128 stands for zero in the data rows.
The table, row by row:
[113  78 232 124 151  50 101  76  91  75 132 121 175 134  19 111 131  96
 132 169 125  89 150  94]
[121 149 239 128 118 114 148  82 177 100 129 207 151 133 126  38 119 149
 126  92 132  92 109 156]
[138  81 229 125 147  39 108  93  90  84 123 108 160 129  42 117 138 103
 130 178 120  84 163  95]
[124  90  65 129 148 116 101 150  74 154 129  61 121 134  95 205 138  97
 124 174 126 151 160  86]
[171 145  62 126 133 118  89 153  96 154 136  57 130 122 161 143 145 143
 133 104 136 154 149 111]
[168 150 234 116 123  50  75  89  92  77 127 113 184 131  93  54 143 145
 123 102 128  93 148 117]
[173 167  64 131 112 121  88 164  92 144 136  61 136 120 164 148 142 150
 135  97 135 140 142 110]
[167 146 237 124 119  44  87  95  89  79 130 114 192 128  92  51 131 140
 124 105 144  95 148 126]
[ 70  86  63 143 143 178 175 152 165 163 126 163  73 138 132 209 127 108
 128 182 125 147 108 152]
[130 148 230 132 112 105 150  90 180 104 131 203 142 123 115  54 119 138
 120 113 126  88  93 152]
[176 148  55 128 115 112  75 161  91 136 114  65 147 130 161 145 138 136
 126  98 132 155 167 102]
[115  85  59 126 152 104  91 155  84 139 132  74 111 135 101 218 139  88
 136 186 127 141 143  85]
[176 164  51 130 130 125  91 149  94 138 132  59 148 142 163 141 125 139
 130  96 120 167 155 104]
[131 153  66 139 108 197 156 146 172 170 137 164  88 130 190 138 120 131
 133 108 127 158 108 151]
[ 71  85  66 139 144 198 185 161 174 162 132 161  73 126 136 211 118 105
 143 182 126 147 101 139]
[132 165  54 120 111 195 162 156 175 160 125 155  92 127 184 143 120 151
 130 104 120 158 122 158]
[117 158 245 142 109 117 152  92 189  87 120 199 145 132 137  48 119 135
 127 113 146  93 106 152]
[ 69  83  56 136 141 185 183 151 162 167 124 146  69 123 131 201 114  95
 139 179 115 146 101 146]
[124 143  67 143 122 200 149 154 174 168 138 154 113 120 195 144 127 158
 123  90 127 164 101 168]
[ 71  81 244 134 158 110 171  88 162 105 126 213 129 132  52 112 115  98
 124 179 123  90  94 141]
[ 74  95  61 138 151 196 178 158 178 170 119 152  56 127 144 206 121 101
 131 175 130 142 101 134]
[104 155  67 141 128 195 149 146 159 173 127 148  95 131 192 140 129 137
 119 111 140 144 111 156]
[126 152 235 120 113 122 165  94 168  93 124 206 145 134 127  47 112 140
 130 102 123 108  94 148]
[182 145 240 124 111  38  92  90  84  72 134 101 179 129  83  50 136 131
 129  98 147  91 145 123]
[121 147  59 129 127 207 139 160 164 160 135 155 101 132 191 145 114 142
 124  98 132 162 105 150]
[ 77  84  52 134 143 192 180 153 173 181 130 142  68 136 145 202 103 114
 131 168 128 140  95 143]
[176 149 236 114 115  46  85  81  88  87 138 102 199 134  89  47 142 144
 127  93 127  92 154 101]
[181 153  57 118 116 115  72 151  88 135 125  66 127 118 158 133 137 146
 124  92 128 153 142 106]
[174 145  55 123 124 105  76 147  80 148 129  62 141 133 151 148 122 142
 143  94 133 156 152 111]
[167 152  54 127 112 115  88 147  90 147 117  59 135 133 158 129 135 145
 128  90 123 134 150 110]
[124 155 242 133 116 123 162  77 170  91 129 209 162 121 121  48 104 147
 123  91 136 102 108 158]
[112  83 237 119 155  38 114  93  88  67 128 106 156 128  38 105 141 104
 128 164 122  81 159  81]
[ 72  86 240 137 157 111 173  97 167 102 135 202 114 120  69 118 117 100
 122 174 126  88 107 141]
[161 149  61 122 114 129  76 141  82 134 134  55 137 140 167 138 136 146
 119  92 124 157 166 107]
[166 159 228 119 116  47  86  89  75  71 130  99 189 124  87  41 130 149
 129 100 128  97 156 109]
[118 158 238 132 126 113 155  94 181  92 141 199 161 122 112  48 108 150
 118 108 139  82  98 166]
[119  84  51 112 152 130 105 152  94 147 133  61 121 129 106 210 131 102
 129 171 126 150 138  91]
[117 143 221 123 129 127 152  87 172  98 121 208 144 123 130  42 116 146
 131 103 130 100 106 147]
[119 152 228 153 126 110 161  89 174  91 133 211 155 137 117  56 129 142
 138  95 138 101 107 146]
[117 142 237 133 104 121 166  93 164 105 123 201 150 125 126  37 113 144
 124 109 132  95 103 157]
[111 160  57 137 115 189 153 155 172 165 120 158 100 130 197 140 123 138
 132 106 122 160  97 167]
[164 155  60 117 116 114  90 148  89 136 125  50 140 129 167 145 147 144
 129 103 121 158 145 108]
[177 166  59 105 122 122  86 148  83 144 125  74 136 128 162 141 127 147
 123 102 135 156 158 112]
[ 72  93  65 133 151 190 176 159 170 173 123 154  75 131 143 202 122  96
 126 175 125 143 103 141]
[ 74  86  68 135 158 179 187 155 168 161 124 159  87 125 133 205 121  96
 126 185 120 141 108 155]
[128 158 226 131 125 111 161  88 169 102 125 209 152 129 126  50 122 140
 125 100 132 108 103 172]
[ 73  90  58 138 142 216 175 141 175 159 129 163  68 116 118 201 124  92
 139 186 123 154  95 139]
[123 153  54 131 119 195 167 160 156 159 136 171  96 119 197 144 108 144
 126 104 131 159 100 155]
[117 151  62 132 112 194 168 151 164 176 124 164 100 132 208 150 127 140
 127  95 130 159 109 166]
[ 72  91 243 148 153 129 163  80 174 102 136 202 114 130  60 114 125 101
 128 175 117  83 105 148]
[154 148 232 118 116  32  80  79  81  75 129 112 191 115  90  44 138 142
 135 110 130  97 150 112]
[181 158 246 118 114  37  85  86  86  86 123 101 182 131  91  53 129 146
 119 100 129  94 151 120]
[116  93  71 128 144 116 100 156  98 142 119  55 123 123 101 200 145  92
 119 178 121 144 157  93]
[173 164  61 120 120 128  90 161  79 142 143  59 136 128 165 151 141 137
 136  91 125 152 137 112]
[166 150  59 114 110 118 103 142  87 143 122  63 146 120 167 148 131 141
 108 101 119 141 155  98]
[132  84  75 106 149 117 105 142  80 147 121  64 114 128 108 205 148 102
 127 174 134 136 147 111]
[118  79 232 111 145  31 110  82  82  91 132 117 162 129  26 108 139  96
 128 171 127  79 152  93]
[121 158 240 138 127 125 150  87 169 107 134 196 147 130 120  38 115 149
 131 103 126 103 104 157]
[122  84  55 124 158 125 113 159 100 146 137  59 120 125 100 211 135  96
 126 170 128 143 152  97]
[129  86  58 110 135 123  96 152  92 146 137  51 119 128  93 207 140 104
 132 174 120 150 161  97]
[ 71  84 235 139 149 115 181  97 165  90 123 208 118 125  57 105 125 103
 125 183 118  79  98 138]
[126 149 238 129 125 116 155  78 174  88 126 209 148 125 116  45 120 137
 131  96 129  95 101 153]
[125  84  55 116 148 120 102 154  87 135 124  61 108 124  82 193 129 112
 129 183 124 153 155  98]
[117  88  55 121 153 108 103 153  81 134 127  60 112 111 101 216 131  94
 128 178 126 147 141  91]
[141 139  72 148 113 192 158 151 161 169 121 155 101 123 196 146 107 138
 129 107 123 147  96 149]
[175 163 237 129 112  40  87  92  84  71 135 111 189 123  97  55 143 134
 128 104 134  92 146  94]
[116 153  56 132 103 194 161 162 170 168 119 159 106 127 199 153 119 140
 129 106 131 163  96 160]
[124  83  44 119 146 122 109 159  85 143 130  68 108 115  97 205 143 103
 122 177 126 146 150  99]
[122 160  52 120 109 186 152 159 185 175 121 157  90 128 191 129 118 149
 122 102 125 159 105 158]
[ 76  77  49 130 145 178 173 145 162 170 122 163  63 106 138 207 127  89
 138 175 116 147 106 133]
[181 151  55 109 122 127  96 156  90 143 124  53 138 138 164 144 134 148
 136 103 134 157 162 111]
[ 75  92 229 123 144 112 178  93 175 100 123 205 115 131  61 106 129  98
 126 177 122  87 102 139]
[116 154 237 136 117 126 157  96 175 104 132 205 145 130 120  44 120 138
 122  99 126  93 101 153]
[115 152  63 137 117 185 162 156 153 163 117 165  97 132 195 146 124 156
 125  99 128 160  99 152]
[175 167 233 121 130  42  74  89  87  77 133 109 185 132  91  40 128 146
 120 105 129  91 164 112]
[125 161  71 132 111 201 151 151 159 172 126 162  94 128 203 129 107 142
 122  98 140 153 106 160]
[120 154  58 127 120 197 141 155 160 166 125 150  84 128 194 141 128 140
 125  94 123 151 109 152]
[120 152 239 136 116 114 149  92 173 102 125 217 157 126 126  47 116 142
 124 102 122  91  99 153]
[122 149  49 139 107 204 144 151 169 164 127 156  95 131 191 139 127 141
 126  95 123 143 113 149]
[107  92 240 128 147  51 116  97  81  66 146 106 163 133  24 107 130  92
 144 178 125  86 149 104]
[117 155 233 146 110 114 158  80 166  96 130 212 148 129 122  37 105 153
 125 105 135  89 102 156]
[131 157 234 143 113 126 161  80 173 102 131 218 151 124 125  48 131 141
 134 101 126  96 100 166]
[113 136  72 138 116 196 158 150 172 156 129 160  93 124 197 148 120 152
 121 102 144 152 107 148]
[ 75  91 241 141 142 121 175  97 162  84 127 203 116 129  65 106 125 108
 139 161 129  83 106 144]
[124 151 234 131 113 121 150  96 170 100 137 192 157 132 122  43 114 139
 127  99 133  99  92 158]
[ 70  77 234 128 150 121 172  91 162 102 126 216 118 139  68 118 116 104
 128 174 132  85 110 143]
[166 143 235 116 109  43  79  83  93  84 132 104 189 123  89  50 146 153
 130  98 130 109 158 101]
[110  74  62 131 157 112  99 159  94 135 133  51 118 120 103 218 124 104
 130 169 130 144 155  88]
[123 157 231 144 112 118 164  95 159  91 139 199 143 130 126  50 123 151
 133 101 128  99 113 147]
[ 73  73 248 144 151 116 179  84 168 101 129 208 124 135  55 111 122 112
 120 169 125  95 101 146]
[172 160 250 121 118  47  84  98  83  71 128  95 194 128  80  45 149 141
 130 110 129 109 151 101]
[176 150 226 120 116  42  78  87  96  83 116 111 195 142  81  47 134 151
 127 106 129  87 161 107]
[115 145  76 129 112 193 142 162 168 173 133 149  98 119 200 144 126 141
 129 111 133 147 112 161]
[124 150 241 143 110 113 157  94 170  95 123 212 142 123 127  48 111 138
 142 104 126  93 106 149]
[175 149  54 115 123 132  83 163  86 154 134  58 124 135 168 139 149 155
 131 111 138 159 147 110]
[ 73  82 235 129 162 115 162  95 171  92 120 209 121 119  59 114 129 102
 122 174 128  84  98 145]
[127 147 239 135 119 118 137  95 161 101 118 207 148 121 126  52 127 154
 137 102 129  93  97 149]
[ 82  84  53 142 139 199 170 144 183 175 134 152  78 125 135 201 117  98
 126 175 123 143 101 140]
[173 141  63 131 120 118  88 148  79 133 127  72 128 129 153 146 143 137
 122 105 135 161 154 110]
[121  84  67 127 146 118 106 144  89 130 134  64 107 134  93 209 145 109
 120 182 121 155 143 102]
[114 161  47 124 122 199 157 153 164 166 125 161  87 113 200 157 127 137
 134 106 119 146 104 159]
[ 71  90  62 130 147 187 172 151 174 164 130 160  73 142 138 199 126 105
 132 175 124 138 108 137]
[123  85 238 127 158  51 108  87  89  73 135  92 152 129  28 110 139 101
 121 187 122  88 152 102]
[167 150 240 117 102  42  92  74  86  63 130  98 198 119  85  46 131 135
 129 104 123  91 159 116]
[167 141 225 123 114  46  82  96  80  74 127 112 185 125  86  45 150 143
 121 110 132  94 156 104]
[111 142  61 126 119 203 153 160 178 160 133 161 109 121 194 144 131 148
 132  95 113 163 100 157]
[118 142 244 138 122 118 147  93 160  88 136 205 143 136 124  45 112 141
 134  93 129  96 102 161]
[116 146 227 136 116 115 160  89 167  96 124 203 144 124 113  55 112 132
 142 105 135  94 110 160]
[161 155  58 116 115 118  87 146  90 131 117  55 137 126 158 138 138 153
 137 101 132 159 156  98]
[167 143  51 123 131 129  91 156  93 142 128  63 141 138 163 143 135 143
 131  95 128 149 138 103]
[171 139 232 128 107  43  85  89  87  72 126 104 198 137  84  43 137 151
 133 100 129 101 152 107]
[173 149  58 114 112 123  83 156  72 133 132  54 138 132 161 135 140 144
 126 107 130 155 160 125]
[179 159 224 121 127  46  76  88  78  82 122 102 188 130  96  39 132 136
 134 107 140  91 161 102]
[178 158  63 116 115 115  72 148  86 140 132  51 141 117 160 138 138 135
 114  92 133 158 158 105]
[123 155  54 142  99 180 158 148 181 178 122 148  95 121 204 139 127 141
 125 110 134 150 109 160]
[116  76  57 132 151 127 104 141  92 138 135  56 110 119  87 201 146  88
 128 173 123 140 160  95]
[180 152 240 136 106  45  73  89  84  76 130 104 179 119  83  49 147 148
 129  97 130  94 160  99]
[123 144  63 140 115 197 155 151 184 165 129 171  87 128 199 144 112 151
 138 107 128 149 108 161]
[127 141  61 136 120 202 156 153 171 172 114 162  91 128 183 149 117 137
 111  98 131 151  90 163]
[110 153  51 148 124 200 163 155 168 161 129 160  90 118 201 151 130 133
 132 100 126 153 101 149]
[ 61  88  67 141 138 191 190 161 175 170 145 151  70 120 137 204 122 100
 131 178 127 139 103 133]
[169 165 244 134 114  49  74  87  84  78 124 111 194 135  96  40 149 139
 119 108 135 100 155 122]
[ 65  83  57 131 154 193 185 150 174 176 133 155  76 124 134 202 123  98
 126 172 134 137 118 139]
[ 78  83 239 124 149 122 168  95 169  93 131 212 119 124  54 114 123  97
 139 178 109  94 106 131]
[176 147 228 131 120  42  89  99  90  84 120 114 190 132  86  67 140 144
 134 114 123 100 154 111]
[120 165  60 146 123 199 159 152 180 157 132 148  81 127 191 144 115 149
 122 116 135 148 100 148]
[ 66  79  51 133 155 187 176 162 174 176 126 150  69 126 130 207 120 103
 121 175 132 139 107 137]
[121 153  67 140 126 189 157 156 166 169 132 159  95 137 205 144 110 148
 131  93 127 156  99 156]
[182 156  61 118 117 122  90 162  87 136 120  71 142 127 153 140 143 143
 123  87 130 158 151 108]
[180 150  65 123 114 126  90 143  82 143 126  56 137 131 164 133 135 131
 118 100 134 166 155 114]
[ 70  88  58 144 141 194 179 151 171 157 124 165  54 129 139 204 121  87
 127 180 129 143 109 152]
[161 155  57 127 121 121  84 146  87 144 122  72 140 129 157 141 131 136
 134  94 130 154 153 116]
[178 142  58 125 117 109  92 161  85 145 118  49 134 115 170 146 136 145
 131 110 132 159 157 116]
[169 152  52 139 109 116  86 152  83 149 127  58 151 131 158 134 135 146
 128 109 123 162 157 109]
[166 155  60 128 112 119  87 173  87 145 125  51 129 125 167 139 133 137
 140 100 132 154 163 112]
[162 159 231 131 120  41  87 101  92  79 126 105 202 122  92  45 131 151
 127 103 134 102 150 108]
[172 150  61 127 126 124  75 147  79 141 135  57 137 136 164 139 134 143
 135  94 134 152 154 108]
[113  88  68 118 157 116 109 156  78 133 128  65 124 124 104 195 128  95
 131 166 124 145 150 110]
[169 146  54 115 106 124  93 148  87 146 117  62 146 126 155 152 129 133
 124  96 139 156 162 118]
[173 141 238 124 118  49  80  87  89  93 123 114 186 122  96  58 128 140
 132  98 115 103 149 104]
[119 157  58 149 115 200 142 140 171 165 129 161 111 127 200 152 119 152
 134 107 132 158 106 147]
[ 66  85  52 140 136 198 184 163 175 165 129 153  69 134 143 203 113  95
 134 171 130 140 114 132]
[ 62  84 235 135 146 121 183  98 165  96 131 208 131 109  61 106 117  98
 131 168 115  80  94 141]
[112 150  60 120 100 191 161 147 170 160 122 165  94 135 189 133 116 146
 125 104 130 147 106 154]
[128  83  70 118 145 125 104 146  94 137 132  53 112 133  97 209 134  96
 137 184 126 146 153  88]
[124 145  57 136 110 198 149 163 175 156 135 154 105 119 190 140 116 135
 148 101 129 148 103 160]
[ 82  85 239 133 147 128 181  90 161  97 126 193 126 134  65 117 132 104
 126 166 111  86 102 155]
[166 144  57 125 116 113  79 144  89 150 120  63 146 139 164 145 139 139
 123 106 138 150 157 114]
[ 73  83  49 134 141 184 172 141 148 164 133 152  71 138 136 213 122 107
 123 163 122 147 109 155]
[ 59  98 238 137 151 127 179  91 161 103 140 207 131 111  69 118 109 101
 128 164 126  99  97 141]
[ 76  76 231 143 151 116 172  83 162  97 130 210 122 128  60 115 110 105
 135 180 121  99 100 142]
[113 160 246 131 112 117 147  95 165 101 134 200 149 128 122  45 119 155
 123  95 136  93  98 154]
[169 149 232 114 119  47  85  94  91  80 124 105 193 133  77  49 133 142
 133 104 127  92 157  97]
[112  97  49 129 145 131 120 140  84 147 128  56 109 131 109 206 141  93
 126 174 127 141 170  94]
[175 156  53 119 116 120  78 165  81 146 138  61 135 127 162 127 137 142
 124  88 136 159 145 107]
[116 148 235 130 117 115 155  93 175  99 119 207 130 128 125  40 116 147
 117 100 134  98 107 157]
[166 151  53 128 125 127  83 156  74 153 122  54 139 128 153 148 131 149
 130 100 125 156 157 105]
[ 69  80  57 128 149 196 170 154 162 159 128 161  70 131 139 200 119  99
 133 184 130 146  99 144]
[114 152 242 131 111 111 156  93 158 100 129 215 148 137 137  54 117 145
 123 103 128 105 103 166]
[ 71  91 232 126 148 111 181 106 175 108 133 208 141 124  59 106 124  97
 130 179 130  99 107 135]
[121 138  57 139 111 199 159 150 168 162 119 164  88 128 201 136 111 136
 134 101 134 147 104 172]
[175 154 230 130 116  52  89  82  85  78 136 110 189 137  90  54 151 137
 127 101 117  87 154 104]
[ 69  81  64 129 152 203 177 143 173 167 138 151  74 126 118 209 110  92
 120 184 136 149 103 140]
[123 136  54 132 120 193 153 148 167 167 128 153  92 120 194 127 115 141
 142 105 122 160 104 150]
[121  94  61 118 152 121  99 159  69 134 121  57 106 128 108 206 152 109
 126 179 124 145 159  99]
[111 153  55 135 124 187 160 156 162 162 125 148  95 131 191 150 121 148
 139  96 133 153 109 150]
[172 154  57 112 117 116  92 148  86 138 139  46 131 123 162 136 135 142
 121  98 130 159 155 107]
[127  77 232 119 150  45 100  92  85  73 127 108 173 135  45 103 130  90
 130 179 118  86 148 104]
[122  92 241 123 146  44 107  91  83  71 118 102 159 134  32 120 133 109
 120 190 127  92 154  91]
[167 149  61 120 119 130  92 155  88 145 124  54 137 124 166 143 132 140
 141 110 118 149 156 105]
[122  78 227 120 152  49 108  94  95  82 128 111 161 133  38 114 135  98
 128 173 119  81 150  94]
[ 70  83  57 123 154 190 179 143 173 168 126 162  72 117 128 202 120 108
 129 167 124 140 113 141]
[120 155 241 119 138 115 162  87 166  87 114 211 145 135 112  49 122 147
 120 104 135  89 110 151]
[116 145 228 141 120 118 141  86 161  98 118 210 158 131 110  52 117 146
 130 105 127  88 112 155]
[166 146 235 117 120  50  77  88  91  72 115  99 192 138  90  52 139 131
 127 108 120 103 148 116]
[ 70  97  63 140 154 208 180 142 167 167 134 154  67 127 130 208 134 103
 129 172 125 143  99 142]
[159 149 231 118 111  51  88  92  90  89 134 126 188 127  82  49 147 145
 130 108 130  90 157 105]
Behind each row are 3 hidden switches, each 1 (on) or 0 (off), listed from the one that spreads the rows most. In the first row of the table, all of them are off.
Further rows, each followed by whether each switch is on (1) or off (0), in that order:
[127 163 233 143 132 112 164  85 181  92 133 201 148 131 123  56 120 146
 128 105 130 100 108 172] 0 1 1
[127 145  66 126 118 197 154 166 156 162 121 163 103 130 191 144 122 141
 119 104 120 152  99 148] 1 1 1
[116  82  59 123 154 125 107 158  84 143 135  46 112 131 107 210 142  98
 115 174 129 153 153  96] 1 0 0
[164 154 237 118 117  49  85  93  81  71 121 102 195 128  78  51 131 138
 134 104 130 110 151 107] 0 0 1
[165 156  69 115 124 117  77 154  78 155 122  56 138 128 158 138 134 150
 128 108 130 150 153 104] 1 0 1
[122 159  63 137 107 199 146 151 166 163 133 161  93 123 210 140 125 155
 123 104 126 151  91 160] 1 1 1
[ 73  94  58 142 140 202 177 147 169 166 137 163  76 124 123 209 130  91
 137 166 120 149  96 145] 1 1 0
[190 152  66 113 120 118  91 166  92 136 129  52 137 118 169 144 133 151
 128 104 132 152 149 107] 1 0 1
[123 156  76 131 120 200 159 154 175 161 126 151  95 128 197 147 112 138
 133 104 129 148  95 156] 1 1 1
[133 148 234 127 124 123 154 100 161  97 134 209 148 124 119  54 119 151
 131 101 135  93 108 156] 0 1 1
[172 150  68 115 112 125  79 153  96 139 118  59 141 122 168 147 125 135
 123 105 133 152 160 110] 1 0 1
[129 156  70 144 125 192 160 132 173 163 124 172  97 133 193 148 125 138
 129 107 133 145  99 155] 1 1 1
[184 161  69 122 111 132  81 158  88 137 138  54 145 129 162 156 136 152
 131 100 127 149 165 103] 1 0 1
[169 142  62 125 121 119  80 160  90 143 138  46 135 131 163 130 142 153
 123  99 129 143 157 120] 1 0 1
[182 159  56 115 121 116  86 146  79 140 139  63 140 134 150 137 140 143
 121 118 140 150 158 105] 1 0 1
[121 143  50 136 121 192 163 148 179 171 130 161 103 129 206 128 120 150
 131 100 116 143  92 158] 1 1 1
[181 156 236 118 130  48  94  93  77  79 129 111 181 136  89  53 141 140
 118  96 122 107 161 119] 0 0 1
[ 71  80 221 130 141 105 194  95 154  91 133 206 127 125  63 110 108 108
 133 182 134  74 100 141] 0 1 0
[168 151  48 120 116 113  88 162  76 149 134  64 139 119 153 137 134 151
 119  89 127 165 152 108] 1 0 1
[118  88  51 113 160 108 106 153  74 153 126  60 107 136  95 202 142  95
 130 167 110 143 165  92] 1 0 0
[177 147 245 109 119  37  82  80  82  76 121 115 185 131  87  54 137 142
 127 107 139  99 151 107] 0 0 1
[120 143 231 135 120 121 160  98 167  85 131 201 150 134 123  47 125 139
 127 106 136  92  84 165] 0 1 1
[131  73  64 116 156 129 110 147  87 145 127  57 107 136  97 202 137 102
 132 181 124 137 152  89] 1 0 0
[120  78  52 107 146 118 104 141  82 141 133  52 109 128  89 198 135  99
 138 170 126 142 157 105] 1 0 0
[164 160  61 131 113 109  95 137  75 142 139  40 131 123 150 138 140 145
 132  89 123 158 150 100] 1 0 1
[167 155  67 125 120 126  98 157  86 145 124  54 142 127 165 134 132 138
 127 112 126 153 156 106] 1 0 1
[156 144  60 122 121 127  83 151  81 144 131  56 133 130 154 153 142 131
 128 115 137 173 149 109] 1 0 1
[ 51  81  62 132 150 194 190 149 169 164 126 160  78 127 126 210 116 100
 130 180 134 151 103 153] 1 1 0
[117  85 239 124 142  42 109  82  90  75 127 120 156 124  30 122 142 103
 128 166 122 104 141  91] 0 0 0
[120 142  67 134 105 193 154 144 170 170 131 165  84 132 199 137 112 140
 132 106 138 144 103 154] 1 1 1
[163 154  59 129 128 115  89 146  90 150 125  65 134 131 166 143 139 144
 124 109 132 164 148 105] 1 0 1
[118 157  51 132 129 193 155 154 171 164 126 170  94 122 188 151 121 143
 115 103 137 157 106 148] 1 1 1
[ 73  89 237 130 151 127 186  97 180 101 122 200 126 135  65 114 113  92
 125 172 129  83 112 143] 0 1 0
[164 151 219 120 126  40  91  79  85  74 136 123 199 127  70  53 129 145
 107 104 138  88 162 103] 0 0 1
[124  86  55 122 149 126 114 167  89 151 129  65 116 131  90 194 126 107
 121 181 119 143 151  99] 1 0 0
[162 152  54 124 115 119  83 161  85 137 129  58 155 124 153 138 128 144
 128 102 123 151 159  91] 1 0 1
[160 149  58 128 124 117  82 155  78 146 118  71 132 132 152 137 128 143
 135 101 134 152 160 112] 1 0 1
[ 63  80  59 127 138 187 185 149 171 162 125 155  73 117 135 208 132  95
 131 171 116 142  92 146] 1 1 0
[ 75  90 230 132 149 128 173  93 174  91 123 191 130 131  70 117 108 103
 132 183 133  89 104 136] 0 1 0
[114  93  59 120 151 121 104 151  88 140 131  60 112 137  92 200 131  97
 140 183 122 151 151  89] 1 0 0
[125 148  58 131 111 196 153 164 183 165 135 163  91 136 195 162 115 146
 128 101 135 162  99 163] 1 1 1
[ 75  86 233 136 150 125 163  85 171  95 122 210 123 133  61 113 123 105
 134 186 125  77 102 157] 0 1 0
[119 159 233 127 109 115 153  87 167 103 132 206 152 138 133  53 112 154
 130 105 128 103 107 161] 0 1 1
[ 89  79  57 132 145 194 176 146 175 174 138 157  73 131 130 204 109 101
 124 172 136 129 100 136] 1 1 0
[112  80  56 122 141 123 107 159  89 148 128  64 120 128  92 214 144 104
 114 181 113 139 173  98] 1 0 0
[179 159  54 120 115 122  70 161  82 140 132  60 142 126 164 141 131 136
 136 114 134 151 145 104] 1 0 1
[129 152 231 134 111 115 146  96 166  97 114 209 155 135 116  39 130 149
 137 106 135  99 108 152] 0 1 1
[168 156  64 125 111 125  85 153  63 140 134  61 151 134 154 135 134 147
 143 105 133 161 154 120] 1 0 1
[181 154  56 122 107 114  85 150  87 154 123  60 118 118 163 148 134 146
 124  99 126 157 147 110] 1 0 1
[ 72  90 226 136 154 129 175  90 162 102 130 201 114 126  65 112 129 101
 129 172 124  79  96 147] 0 1 0
[ 76  83 232 144 143 106 177  91 178 106 128 203 124 124  51 120 113 101
 132 170 120  84 105 145] 0 1 0
[169 146 234 120 105  34  90  93  91  84 131 106 191 126  88  50 135 137
 122 110 140 101 158 109] 0 0 1
[ 66  87  58 130 146 203 180 145 157 167 124 153  73 127 129 207 115 107
 123 177 125 145 104 150] 1 1 0
[125 155 247 128 113 125 144  88 173 100 122 207 141 132 105  48 133 151
 123 104 135  91 100 156] 0 1 1
[133 155  58 133 119 202 144 146 181 156 114 157 102 137 195 146 122 147
 122 111 146 147 108 154] 1 1 1
[170 161  50 124 123 119  89 148  83 145 135  51 136 133 166 137 141 140
 130  91 134 164 149 109] 1 0 1
[122 157  60 141 113 186 156 141 165 161 130 154  78 137 192 141 115 134
 132 105 119 144  99 146] 1 1 1
[168 161  49 120 112 127  77 155  91 141 123  56 128 119 167 141 138 146
 138 100 121 157 157 110] 1 0 1
[132  90  60 121 147 107 113 154  80 138 124  63 114 120  93 209 132 103
 131 176 123 145 150  97] 1 0 0
[172 152  61 120 110 131  92 147  84 154 121  57 137 126 158 152 143 146
 133 101 128 159 150 109] 1 0 1
[ 76  88  59 142 159 196 184 157 168 169 122 145  76 124 140 219 121  98
 121 171 122 141 101 139] 1 1 0
[177 156 233 116 113  48  85  93  87  69 127 102 187 132  82  53 150 149
 132 101 126  91 147 105] 0 0 1
[120  90  68 113 148 120  98 150 104 146 123  69 107 119  99 207 139 104
 129 173 108 148 146 100] 1 0 0
[125 147 232 141 114 123 151  87 168 103 118 202 143 130 122  39 127 144
 118 113 124 108  90 158] 0 1 1
[121 150  56 134 111 199 152 153 169 169 121 149 109 128 211 139 126 139
 114  95 132 167  93 172] 1 1 1
[109 155  52 149 113 192 162 151 165 165 125 159 108 129 195 150 121 151
 131  98 130 157  97 149] 1 1 1
[ 74  77  63 138 152 195 173 153 179 166 126 156  71 127 130 212 121  94
 136 174 131 146 101 131] 1 1 0
[175 147  63 121 118 113  86 156  88 151 121  61 129 125 153 147 132 130
 117 102 132 147 162 109] 1 0 1
[ 89  79 221 138 134 113 179  88 164 100 125 206 124 120  64 108 127  92
 126 173 118  91 110 150] 0 1 0
[127 145 237 121 114 121 140  97 157  99 131 203 149 137 122  52 118 138
 121 114 124  95  98 160] 0 1 1
[130 151  56 141 128 195 163 161 162 157 129 157 101 127 191 148 109 158
 120 103 125 153 102 155] 1 1 1
[180 150  54 121 115 120  78 161  77 137 126  57 135 127 167 142 144 140
 130 102 125 159 165  98] 1 0 1
[154 163 235 111 121  38  95  88  84  77 121 114 186 121  82  50 132 137
 125  97 129  91 158 105] 0 0 1
[122  73 234 111 144  47  99  82  78  73 121 122 157 137  28 114 124 107
 132 177 122  91 152 101] 0 0 0
[ 72  86  55 136 162 189 182 160 163 171 122 158  74 117 134 197 119  92
 132 164 115 148  98 149] 1 1 0
[124 155  63 131 119 190 158 163 174 159 125 154 100 135 192 136 126 131
 117 106 148 143 117 161] 1 1 1
[ 77  78 232 128 146 122 172  95 161  90 120 217 125 132  67 121 122 101
 130 169 118  90  95 137] 0 1 0
[167 153 231 114 113  34  81  86  82  67 126 111 190 141  86  59 136 140
 122 105 139 100 152 105] 0 0 1
[167 138 242 118 108  45  89  99  90  80 142 106 181 135  95  59 142 143
 134 104 129  91 155 110] 0 0 1
[167 157 230 119 109  57  88  80  91  67 126 106 184 124  88  39 128 142
 114 100 124  89 157 111] 0 0 1
[122 161  61 120 110 198 151 161 159 152 130 160  97 133 187 133 120 152
 122 105 133 144 108 160] 1 1 1
[ 76  83  69 143 138 192 170 156 158 166 141 156  64 136 133 206 127 108
 126 190 136 145 110 139] 1 1 0
[168 160  62 119 124 123  90 152  82 153 129  60 147 131 162 144 129 150
 120  92 124 164 156 109] 1 0 1
[127  81  58 132 148 130 112 141  88 140 133  59 114 121 106 220 138  97
 128 164 131 146 156 101] 1 0 0
[106  82  50 131 153 123  94 154  89 132 125  59 121 132  88 207 131  97
 131 168 128 151 148  91] 1 0 0
[176 142  49 111 116 113  90 153  81 143 122  58 140 121 163 144 132 153
 121  88 137 156 159 112] 1 0 1
[127  93  55 117 135 130 106 141  90 140 134  54 111 128  98 210 131 105
 128 183 119 140 158  93] 1 0 0
[122 141 233 134 117 115 152  91 170  97 133 195 139 123 124  48 135 145
 125 104 129  90 116 154] 0 1 1
[115 150  67 140 112 196 143 156 171 172 136 157 101 131 196 145 126 136
 129  97 136 148  92 152] 1 1 1
[117  88  60 129 150 123 116 154  90 145 130  56 112 121 100 204 125 113
 136 175 120 144 157 102] 1 0 0
[120  83  61 110 152 121 109 148  91 147 147  67 105 138  98 193 142 102
 125 170 134 149 153  97] 1 0 0
